In the rows, zero is written as 128.
The rows of D fall into 4 groups, which share some directions, and each row is roughly a mix of its group's hidden directions, except some rows that fit no group.
D (142 x 10):
[[103 134 149 104 107 131 167 114 130  90]
 [129 139 136  85  95 155  97 131 143 113]
 [133 117 131 121 150 146  69 137 153 115]
 [125 141 135 118 121 109 181 131  86 135]
 [108 135  97 154  82 130 146 127 146 149]
 [ 97 175 119 134 121 100 156 111 122 120]
 [112 130 103 155 107  90 136  89 135 142]
 [101 109 100 142  89 124 140  92 145 133]
 [149 153 126 118 139 126 128 149  90 175]
 [104 147 131 142  78 112 161 125 122 144]
 [154 155 130 131 136 139 149 134 112 182]
 [127 122 135 131 150 134 100  99 153  78]
 [133 127 122 121  94 105 165 144 114 169]
 [138 126 102 151 106 123 131 178 135 158]
 [114 128 138 137 152 100 130  97 136  78]
 [137 148 116 111  88 151 147 154 116 161]
 [146 142 120 166 158 117  84 140 122 140]
 [141 145  97 164 162 129  95 129 126 145]
 [154 121 114 141 114 163 102 168 150 137]
 [123 112 135 132 144 151 107 121 167  82]
 [149 142 154 117 170 151 101 155 141 129]
 [110 155 129 123 102  88 167 116 111 131]
 [135 124 127 115 104 131 146 154  98 179]
 [113 122 107 161  99  97 151  99 125 146]
 [154 133 122 128  93 162 116 166 140 149]
 [134 152 136  88  97 153  99 133 139 150]
 [107 109  97 167 118  98 111 106 144 122]
 [137 146 151  98 180 130 119 133 105 113]
 [101 102 126 125 118 112 103 121 142  76]
 [127 139 124 103  86 137 157 148  99 153]
 [154 149 153 108 143 166 140 159 111 134]
 [160 120 113 142 159 125  93 142 113 163]
 [112 124 130 144 157 112 103 104 144  81]
 [151 159 130 122 129 140 158 132 108 177]
 [156 139 124 150 157 147 138 141 124 177]
 [118 120 109 154  83 110 153 108 132 154]
 [157 158 149 124 168 149 129 144 105 144]
 [146 172 117 123 108 158 108 145 133 158]
 [132 148 119 131 108 151 139 165 125 177]
 [156 158 135 122 138 150 148 143 113 174]
 [125  96 125 128 149 139 106 112 169  93]
 [111 115 122 129 157 109 105  87 139  92]
 [112 111 155  94  90 120 159 118 127 111]
 [122 113 110 141 147  90 144 109  85 112]
 [108 155 121 124 116  89 168 109 106 120]
 [132 151 153 109  91 146 156 146 137 158]
 [158 157 137 127 141 149 151 139 113 173]
 [130 148 132 119 110 105 158 137  88 165]
 [112 123 153  92  90 121 165 116 123 120]
 [135 155 124 119 100 168 122 157 120 161]
 [133 152 133 117 108 151 158 150 111 173]
 [130 152 123 113 103 151 146 148 110 176]
 [ 98 115 104 146 153  78 126 117 123 134]
 [141 143 147 103 137 122 142 130  75 155]
 [143 116 117 176 149 124 135 118 138 171]
 [135 133 124 155 154 108  70 122 130 132]
 [106 143 120 149  76 115 161 132 131 139]
 [135 141 114 109 123 172  91 136 160 139]
 [146 109 121 135 146 167  86 140 155 125]
 [104 127 152 115 103 131 137 112 166  88]
 [127 130 104 166  96 114 148 112 132 165]
 [142 143 136 105 135 128 151 141  86 170]
 [115 123 150  91  89 123 167 118 119 124]
 [102 103 129 121 119 115 107 123 139  72]
 [148 138 148  98 166 161 115 155 129 120]
 [106 146 140 114 134 101 146  76 128 107]
 [140 131 117 131  93 122 151 166 121 170]
 [139 138 114 174 157 120  85 131 138 127]
 [114  96 115 130 127 131 128 110 165  80]
 [138 135 121 120 110 162 127 158 121 180]
 [151 121 164 107 167 112 122 138  97 125]
 [111 152 124 147  81 107 159 136 116 146]
 [120 123 129 138 134 138 112 130 168  72]
 [154 110 142 118 179 145  99 141 139 127]
 [135 113 150 114 135 168 111 159 165 119]
 [116 113 122 137 164 108 114  99 132  82]
 [117  80 116 138 159 102 115 100 123 130]
 [ 99 155 150 110  99 122 160 123 137  98]
 [102 101 127 125 110 118 109 121 149  77]
 [148 134 162 104 173 139 115 147 122 108]
 [124 139  97 132 108 113 152 148 127 179]
 [123 133 120 163 159  97 164 122 102 136]
 [146 103 131 107 176 146  99 120 138 110]
 [109  96  98 161 108 113  96 130 146 126]
 [145 135  98 159 162 140  91 137 134 146]
 [125 125  99 183 100 117 132 120 134 150]
 [108 135 142 125 147 136 128 107 139  68]
 [134 123 103 162 168 134  89 128 144 118]
 [119 142 125 118  93  93 166 126 113 157]
 [125 112 133 140 160 126 101 107 146  79]
 [120 114 128 104 103 157 173 133 142 100]
 [102 129 145 109  99 117 173 111 124 102]
 [145 129 137 132 128 177  99 149 160 143]
 [128 102 125 128 150 155 109 123 171  94]
 [107 164 135 114 128 147 104  86 147 112]
 [140 105 112 120 131 166  88 137 161 140]
 [149 107 131 113 177 148  96 128 136 109]
 [118 119 153  90  87 123 164 123 119 126]
 [158 156 144 124 134 163 160 147 115 152]
 [123  83 118 161  96 116 132 149 150 128]
 [142 156 116 175 151 114  93 134 126 136]
 [119 123  90 157  97 137 135 134 155 162]
 [107 176 162 118 122 133 156 113 115 136]
 [103 110 106 141 118  81 115  94 130 137]
 [110 100 147 121 142 104 173 122 109 102]
 [136 135 142 153 154 147 108 131 149  78]
 [124 144 127 126 106 140 136 165  97 173]
 [116 119 155  91  90 124 164 124 120 119]
 [122 106 134 157 155 112 138  91 156 102]
 [137 131 127 115 165 153  89 162 132 110]
 [115 111 156 113  96 144 138 129 169 100]
 [144 143 139 106 168 154 101 160 121 116]
 [108 101  96 144  88 106 114 124 140 150]
 [120 120 122 151 131 139  95 118 162  82]
 [128 140 140 101 104 170 151 147 157 143]
 [107  96 123 127 125 125 100 132 152  79]
 [ 98 138 134 143  83 129 158 127 151 103]
 [151 119  99 166 152 122  93 137 115 145]
 [138 145 134 111 126 113 149 139  91 178]
 [136 147 121 110  99 159 138 149 111 172]
 [158 132 112 140 156 119  87 140 103 154]
 [133 125 103 161 170 127  86 124 138 124]
 [111  95 131 130 153  90 154 107 101 122]
 [117 123  99 167  83 116 130 114 147 138]
 [125 106 125 139 160 113 107 101 150  85]
 [107 100 120 142 111 134 134 108 161  83]
 [132 126 125 157 158 114 177 144 102 130]
 [141 129 102 162 171 134  92 135 132 137]
 [142 168 108 130  99 167 116 141 148 124]
 [145 139 150 111 177 147 108 153 111 118]
 [113 148 118 156  79 113 153 138 124 149]
 [159 105 125 110 110 149 145 150 115 170]
 [158 120 130 128  94 147 137 167 139 162]
 [104 150 119 146  77 112 157 128 127 138]
 [166 100 141 118 118 169 117 150 141 144]
 [106 149 126 135 104  77 157 123 112 121]
 [148  99 127 113 175 145  98 121 136 110]
 [115 127  95 159  84 109 141 121 122 152]
 [117 108 129 155 147  91 132  83 142 125]
 [103 137  95 150  81 111 139 115 141 119]
 [131 144 137 174 144 133 137 118 127  79]
 [133 126 121 122 163 145  77 159 134 113]]

Here is one row of each group, with its name. Which group are the others in?
[129 116 128 162 175  99 129 133 107 106] -> E
[151 160 154 121 172 150 138 137 112 113] -> N
[140 135 119 148  84 129 107 171 149 129] -> J
[126 114 115 154 131 134 103 134 175  92] -> T

[113 141 138 137 120  84 174 133 105 130] -> J
[155 111 121 120 177 137  90 136 136 136] -> T
[143 134 122 115 116 167 135 159 106 169] -> J
[103 102 129 127 115 119 105 123 147  75] -> N
[148  95 144 124 139 165  85 137 136 120] -> J
[154 134 152 108 177 136 102 145 114 122] -> T
[136 157 107 170 143  99 105 121 104 124] -> E
[152  91 114 134 123 132 127 164 138 170] -> J
[133 116 143 106 166 147  94 145 147  98] -> N
